In the data rows, 128 means zero.
Here are some points, each followed by its number:
[ 97 119 135 128 152 136 131 127 123 138 145 138 164 113 187 149] 0
[150 130 136 111 133  90 124  88 114 111  91 129 103 134 109 124] 1
[101 134 117 130 128 127 120  83 118 160 125 135 143 112 128 103] 2
[130 153 144 128 130 134 112 145 145 127 125  86  65 133 104  73] 3
[140 132 152 180 156 188 160 164 161 141 143 183 154 130 107 151] 4
[135 123 104 121 145 166 151 120 126  84 162 125 129 118 140 138] 5
[146 128  94 146 110  91 130 116 113 115 117 109 125 128  95 153] 6
[123 113 131 144 139 130 131 129 137 143 129 139 163 132 100 140] 7
[108 147 150  91 104  98 119 116 118 103 114 120 150  94 155 134] 8
[140 114 125 147 114 110 107 137 135 187 157 188 138 131 136 157] 9
[156 164 154 125 142 164 174 127 174 174 156 186 139 144 137 160] 10
[124  97 121 141 145 148 133 140 140 138 148 167 152 170 156 169] 11
[112 116 152 138 150 113  79 133 117 123 127 108 121 120 170 116] 12
[107 127 118 108 126  96 125 132 115  96 114 119 135 107 133  91] 13
[ 62 117  93 103  93 117 102 118 135 131 129  85 116 108 129  98] 14
[162 130 112 131 134 130 137 142 122 133 173 127 156 120 155 164] 15
[127 128  99 138 123 148 159 124 137 134 127 149 137 133 100 126] 16
[103 108  73 113  98 106  74  83  92  61  71  46  94  94  66 106] 17
Which five points above are nearest to each new point, looking only along the 6 directions in which the numbered points spread most? Their numbers follow each, nearest first.
[148 154 114 136 127 163 150 157 129 120 160 110  92 142 138 137] 5 16 7 15 4
[113 111 112 112 134 112 124 134 104 113  96 122 133 122 122 107] 13 2 6 1 8
[126 115 169 121 135 154 148 142 169 111 154 116 171 154 127 164] 15 5 11 7 0
[143 140 129 156 160 167 100  85 169 167 181 108 155 136 170 132] 11 0 7 15 9
[133 133 133  91 119 114 116 107 111  94 114  98 137 139 124 121] 13 1 8 6 2
[109 155 134 145 104 117 106  83 117  98 115 106 117 116 115 128] 13 1 6 2 8
[105 119 109  91 131  90 145 151 125 134 120 152 113 131 142 129] 2 13 7 8 15
[148 144 109 116 194 104 142 175 154 107 142 126 161 154 158 159] 15 11 5 0 7
[138 150 121 125 139 143 129 148 148 136 116 154 130 153 165 117] 7 15 0 11 16
[145 126 153 141 116  89 133 162 148 105 103 145 141 135 149 157] 15 7 1 11 12
[128 115 141  94 136 150 147 129 121 115 145 155 157 150 137 166] 15 11 5 7 0
[103 114 102 101 139  81 124 163 108 145  97 156 142 143 106 115] 2 7 6 13 1
[122 124 129  98 104 120 111 118 136 118 130 142  94 105 151 139] 13 8 2 12 1
[109  71 129  96 130  87 136 110 127 112 132 131 134 107 132 106] 13 8 2 12 14
[131 116 140 104 112 133 118 129 119  82 129 108  81 163 130 131] 13 1 12 6 3
[129 140 116 119 139 112  90  90 106  93 109 104 150 123  84 124] 6 1 13 8 2
[178 141 139 135 112 114 144 136 133  88 132 133 124 159 151 168] 15 5 1 7 6
[125  86 137  87 111 121 123 101 165 145 111  98 138 141 125 131] 2 13 7 8 1
[151 116  95 113 119 148 126 163 137 149 148 108 111 138 166 131] 7 15 12 5 11
[139 122 118 141 106 137 127 153 112 116 114 105  95 100  98 136] 6 13 1 7 16
[110 165 134 124 119 112 139 144 115 115 118 106 105 127 112 106] 13 1 3 2 8
[143 110 140 104 156 128  86 113 109 127  89  93 110  97  94  93] 13 1 3 6 12
[134 141 152 113 113 133 117 146 107 103 109  77 103 122 129 131] 13 1 12 3 8
[116  97  77 119 104  91 120  99 102  91 107 117  81  85 112 108] 13 6 1 14 17
[147 150 130 167 115 134 145 162 128 187 170 175 160 162 119 134] 9 11 4 10 7
[129 150 174 138 110 113 115 123 133 153  89 100 108 125  96 118] 1 3 2 13 6
[159 104  89 143 115 146 132 131 127 142 136 132 131 142 109 117] 7 16 6 15 2
[116 137  98 139 136 110  97  90 125 156 100 127 116 104 112  72] 2 14 13 1 6
[146 109  93 117 118  94  92  82  91  83  88  91  97  86  70  57] 17 1 13 6 14
[ 73  99 100 123 115 121 104  95  74 112  94  93 110  67  64 110] 14 17 13 6 2
[ 91 109  97 123 119 144 123 132 136 150 113 132 118 125 115 126] 2 7 16 14 13
[116  92 133 107 115 112 136  70 133  79 112 104  84  77 123 109] 13 1 8 14 6
[146 161 140 136 123 141 130 123 126 116 171 108 139 109 126 138] 5 15 7 16 13
[142  94 125 139 122 145 150 105 103 120 112 131 131 123 139 146] 7 15 6 16 5
[111 105 110 115 138 139 147 153 121 139 130 141 146 147 142 170] 15 11 7 0 16
[123 122 143 139 112 124 108 126 106 122 124 136 148 157 157 163] 15 7 0 11 12
